[-0.46, -8.02, -4.51, +4.67, +3.55, -8.02, -2.28, +1.64, +0.05, -1.21, +5.34, +1.61, +4.07, -2.43] -> ger
[+5.34, -8.02, -2.42, +4.67, +3.55, -2.27, -2.28, +1.64, +0.05, -1.21, +5.34, -8.03, +2.43, -2.36] -> lirun
[-0.46, -8.02, -4.51, -2.84, +3.55, -2.27, -2.28, +1.64, +0.05, -1.21, +5.34, +1.61, +4.07, -2.43] -> pim
find: [-0.46, -8.02, -4.51, +4.67, +3.55, -8.02, -2.28, +1.64, +0.05, -1.21, +5.34, +1.61, +4.07, -2.43] -> ger
Table of tags by key:
[-8.03] -> z_282
[+1.61] -> z_97
[-2.27] -> z_523
[-2.28] -> z_83
[-8.02] -> z_988
join pim 5:  -> z_523
shift +1: [-8.02] -> [-8.01]
order: [-8.02, -4.51, -2.84, -2.43, -2.28, -2.27, -1.21, -0.46, +0.05, +1.61, +1.64, +3.55, +4.07, +5.34] -> pim
find: [-0.46, -8.02, -4.51, -2.84, +3.55, -2.27, -2.28, +1.64, +0.05, -1.21, +5.34, +1.61, +4.07, -2.43] -> pim
find: [+5.34, -8.02, -2.42, +4.67, +3.55, -2.27, -2.28, +1.64, +0.05, -1.21, +5.34, -8.03, +2.43, -2.36] -> lirun

[+4.92, +1.29, -3.09, +0.45, +0.63, +2.89, +3.02, +0.77, -2.01, -1.07, +0.90, +0.05, -1.77, +3.58, +0.40, -0.80, +2.15, +2.28, +1.10, +0.42, -3.41, +1.22, +2.51, +1.09, -0.84, +4.69, -2.49, +0.37, -1.56, -4.36, +4.04]  Rak
[-2.67, +0.60, +1.88, +0.51, -0.21, -1.25, -1.68, -0.56, +0.59, +2.07, -0.93, -0.22, +1.09, -2.55, -0.07, +1.52, -1.86, -1.18, -0.64, -1.16, +2.49, +0.87, -1.94, -0.34, -2.95, -2.10, +1.60, +0.97, +1.97, +3.88, -2.48]  Vumi
[-5.51, +1.22, +3.29, +0.42, -3.06, -3.78, -1.24, -0.18, +3.43, -0.57, -1.03, +2.15, +0.67, -2.87, +3.11, -1.22, -1.49, -0.28, -1.36, +2.50, +3.09, -4.52, -4.86, +1.05, +2.65, -4.58, +2.25, +0.03, +3.76, +3.14, -5.14]  kema
[+0.51, -4.21, +0.10, +0.25, +3.62, -0.26, +2.48, +4.88, +2.29, -4.97, +2.22, -2.96, +2.18, +4.74, -2.43, -2.71, +5.52, +2.07, +1.82, +3.86, +1.04, -2.81, +0.44, +4.12, +0.31, +5.22, -1.18, +2.54, -1.96, -6.26, +4.11]  kevug
[-5.24, +1.50, +2.81, +1.47, -1.95, -3.63, -0.05, +1.47, +3.07, -1.18, -1.17, +2.13, +0.99, -1.71, +2.28, -1.51, -0.29, +0.82, -1.01, +2.63, +3.66, -4.01, -2.87, +0.32, +2.42, -3.78, +1.83, -0.70, +4.50, +3.93, -4.12]  Zikop
[+0.51, -4.21, +0.10, +0.25, +3.62, -0.26, +2.48, +4.88, +2.29, -4.97, +2.22, -2.18, +2.18, +4.74, -2.43, -2.71, +5.52, +2.07, +1.82, +3.86, +1.04, -2.81, +7.64, -2.40, -5.67, -0.11, +0.03, -5.05, -1.68, -1.15, +3.62]  mib
[-5.51, +1.22, +3.29, +0.42, -3.06, -3.78, -1.24, -0.18, +3.43, -0.57, -1.03, +2.15, +0.67, -2.87, +3.11, -1.22, -1.49, -0.28, -1.36, +2.50, +3.09, -4.52, -4.86, +1.05, +2.65, -4.58, +2.25, -1.42, +3.76, +3.14, -5.14]  raso
[-3.20, +0.26, +4.28, +0.16, -0.26, -1.31, -2.32, -0.85, +3.10, +2.99, +0.44, +1.40, +2.46, -2.95, +1.65, +2.38, -1.79, -1.60, -0.03, +0.54, +3.79, +0.10, -2.76, +0.99, +2.56, -3.32, +3.72, +1.82, +2.25, +4.62, -3.16]  Vage
common Vage Vumi:  -> [-2.95]
succ: [-0.21] -> [-1.25]

[-2.76, +8.08, -8.32, +1.93, +8.00, +4.53, +4.39, +7.33, -4.44, +8.46, -1.82, -6.63, +4.57, -3.68, -8.59, -0.37, +5.23, -9.21, -8.82, +1.00, +3.61, -7.01, -6.19, -7.61, -2.21, -9.25, -4.35, +2.82, +5.70, -5.01, -6.08, -0.29, +6.82, -1.02, +6.02, -3.52, +5.61, -5.50, -5.71, +0.07, -6.06, +2.06, -4.46, +6.98, -3.25, +3.11, -4.04, +0.00, -3.79, +7.10, +1.42, +2.20, +5.68, +6.69, -0.41] -> kuger
[-2.76, +8.08, -8.32, +1.93, +8.00, +4.53, +4.39, +7.33, -4.44, +8.46, -1.82, -6.63, +4.57, -3.68, -8.59, -0.37, +5.23, -9.21, -8.82, +1.00, +3.61, -7.01, -6.19, -7.61, -2.21, -9.25, -4.35, +2.82, +5.70, +5.39, -6.08, -0.29, +6.82, -1.02, +6.02, -3.52, +5.61, -5.50, -5.71, +0.07, -6.06, +2.06, -4.46, +6.98, -3.25, +3.11, -4.04, +0.00, -3.79, +7.10, +1.42, +2.20, +5.68, -9.12, -7.82] -> vazo
[-2.76, +8.08, -8.32, +1.93, +8.00, +4.53, +4.39, +7.33, -4.44, +8.46, -1.82, -6.63, +4.57, -3.68, -8.59, -0.37, +5.23, -9.21, -8.82, +1.00, +3.61, -7.01, -6.19, -7.61, -2.21, -9.25, -4.35, +2.82, +5.70, -3.78, -0.03, +2.75, -0.10, +1.93, +8.15, +5.38, -4.80, -5.39, -4.66, +1.70, +5.63, +1.86, +0.71, +4.72, -3.77, -7.24, +2.43, -4.70, +5.40, +4.42, +7.67, +7.19, +0.20, +5.70, +2.09] -> basos
[-4.35, +4.57, +5.40, +5.63, +2.09, +1.00, +7.33, +2.75, +4.53, +1.86, -8.82, -0.37, -3.77, +0.71, -3.68, +5.38, +7.67, -2.76, +5.23, +4.42, -1.82, +7.18, -4.44, -0.03, +1.70, -2.21, +8.15, -9.21, +8.00, +4.72, -6.63, +0.20, -4.80, +5.70, +4.39, +2.82, -7.01, -3.78, +5.70, -6.19, -7.24, +8.46, +1.93, +1.93, -0.10, +8.08, -5.39, -8.32, -8.59, +2.43, -4.70, +3.61, -7.61, -4.66, -9.25] -> mudi
find: [-2.76, +8.08, -8.32, +1.93, +8.00, +4.53, +4.39, +7.33, -4.44, +8.46, -1.82, -6.63, +4.57, -3.68, -8.59, -0.37, +5.23, -9.21, -8.82, +1.00, +3.61, -7.01, -6.19, -7.61, -2.21, -9.25, -4.35, +2.82, +5.70, -3.78, -0.03, +2.75, -0.10, +1.93, +8.15, +5.38, -4.80, -5.39, -4.66, +1.70, +5.63, +1.86, +0.71, +4.72, -3.77, -7.24, +2.43, -4.70, +5.40, +4.42, +7.67, +7.19, +0.20, +5.70, +2.09] -> basos
order: [-8.59, -4.70, -0.10, +7.33, +2.43, -4.44, +2.75, +7.19, -5.39, -3.78, -7.24, +4.42, -3.68, -2.21, -8.82, -8.32, +1.93, -9.25, +1.93, +1.00, +8.08, -6.63, -0.03, +2.82, +5.70, +2.09, -7.01, +8.15, -4.80, +4.53, +7.67, +1.70, +5.38, +8.00, +8.46, +5.40, +4.72, +0.71, +4.39, -0.37, +4.57, -7.61, -1.82, +5.70, +5.23, -4.35, +5.63, +0.20, -4.66, +1.86, +3.61, -2.76, -3.77, -9.21, -6.19] -> basos

[-1.23, +1.14, +8.64, +6.57] = kena
[+0.17, -2.56, +3.74, -4.49] = nonaf
[-2.94, -2.05, +6.36, -0.05] = suni
[+4.98, +4.36, -6.45, +1.14] = lupom
[+4.00, +6.30, -4.35, -2.42] = berub
[-2.86, -0.42, +4.68, +0.18] = dup
[-0.31, -1.31, +0.70, -0.32] = Zez
[-0.44, -2.02, -1.51, +8.63] = tutod
[+0.02, +0.06, -0.01, -0.08] = refo
[-1.03, +0.89, +4.31, +8.63] = vumo
[+5.20, +5.24, -7.60, -1.17] = gad
common tutod vumo:  -> [+8.63]
succ: [-0.31] -> [-1.31]
shift +1: [+0.89] -> [+0.90]
order: [-4.49, -2.56, +0.17, +3.74] -> nonaf
shift -1: [+4.98, +4.36, -6.45] -> [+4.97, +4.35, -6.46]
shift +1: [-2.02] -> [-2.01]

[+4.76, -6.75, +8.56, -0.19, -6.39, -3.58, -6.29, -5.14, -3.60, +2.22, -5.49, -3.39, -6.40, -5.18, -2.08, +5.82, -1.20, +3.44, -3.38, +5.77, -6.12, +5.48, +2.68, -5.45, +8.17, +6.39, +2.89, -1.28, +3.26] = tise
[+1.02, +1.49, -7.20, +7.36, -3.56, +0.53, +5.95, -8.13, -7.24, -0.84, +1.82, +2.61, -3.38, -6.81, -0.40, -6.28, -2.18, -1.75, +4.67, +4.94, +1.30, +0.76, +6.55, -2.22, -2.22, +6.64, +4.85, +1.89, +5.92] = mez
[+2.68, -6.29, +3.44, -5.45, +4.76, -3.60, -5.18, +5.48, +5.82, -6.40, +8.17, -5.49, -0.19, -1.20, +3.26, -2.08, -6.12, +6.39, -1.28, +5.76, -3.58, +2.89, +8.56, -6.75, -5.14, +6.00, +2.22, -3.38, -6.39] = Pobat
shift -1: [-3.60] -> [-3.61]
key -> tag
[-0.39] -> z_516
[-0.84] -> z_326
[+3.26] -> z_117
[-0.40] -> z_898
[+4.94] -> z_558
[-2.08] -> z_633
[+4.95] -> z_855
join mez 14:  -> z_898
order: [-6.39, -3.38, +2.22, +6.00, -5.14, -6.75, +8.56, +2.89, -3.58, +5.76, -1.28, +6.39, -6.12, -2.08, +3.26, -1.20, -0.19, -5.49, +8.17, -6.40, +5.82, +5.48, -5.18, -3.60, +4.76, -5.45, +3.44, -6.29, +2.68] -> Pobat
find: [+1.02, +1.49, -7.20, +7.36, -3.56, +0.53, +5.95, -8.13, -7.24, -0.84, +1.82, +2.61, -3.38, -6.81, -0.40, -6.28, -2.18, -1.75, +4.67, +4.94, +1.30, +0.76, +6.55, -2.22, -2.22, +6.64, +4.85, +1.89, +5.92] -> mez
order: [-5.45, +8.17, +6.39, +2.89, -1.28, +3.26, +4.76, -6.75, +8.56, -0.19, -6.39, -3.58, -6.29, -5.14, -3.60, +2.22, -5.49, -3.39, -6.40, -5.18, -2.08, +5.82, -1.20, +3.44, -3.38, +5.77, -6.12, +5.48, +2.68] -> tise
common tise mez:  -> [-3.38]
shift +1: [+4.67, +4.94, +1.30] -> [+4.68, +4.95, +1.31]

[+0.92, +2.13, +2.16, -1.00]  gozes
[+3.18, -1.80, +3.60, -4.37]  kivif
[+0.01, +0.56, +4.89, +8.59]  Fodu
[-1.45, -3.82, -5.35, +4.90]  Poz
key -> tag
[-3.81] -> z_949
[+2.13] -> z_460
[-1.79] -> z_857
[-3.82] -> z_384
[+0.56] -> z_668
[-1.80] -> z_810
[+3.18] -> z_854
join kivif 1:  -> z_810
find: [-1.45, -3.82, -5.35, +4.90] -> Poz
succ: [+4.89] -> [+8.59]
shift -1: [+2.13] -> [+2.12]
shift +1: [+0.56, +4.89] -> [+0.57, +4.90]

[+0.29, -4.18, -4.62, -0.17]  tuloz
[+0.06, -8.37, -4.60, -0.39]  Lev
[+0.29, -4.18, -2.22, -0.17]  seta
[+0.49, -7.66, -4.23, -0.37]  rinu
[-0.37, -7.66, -4.24, +0.49]  bufem
shift -1: [-4.18, -4.62] -> [-4.19, -4.63]
order: [-7.66, -4.23, -0.37, +0.49] -> rinu

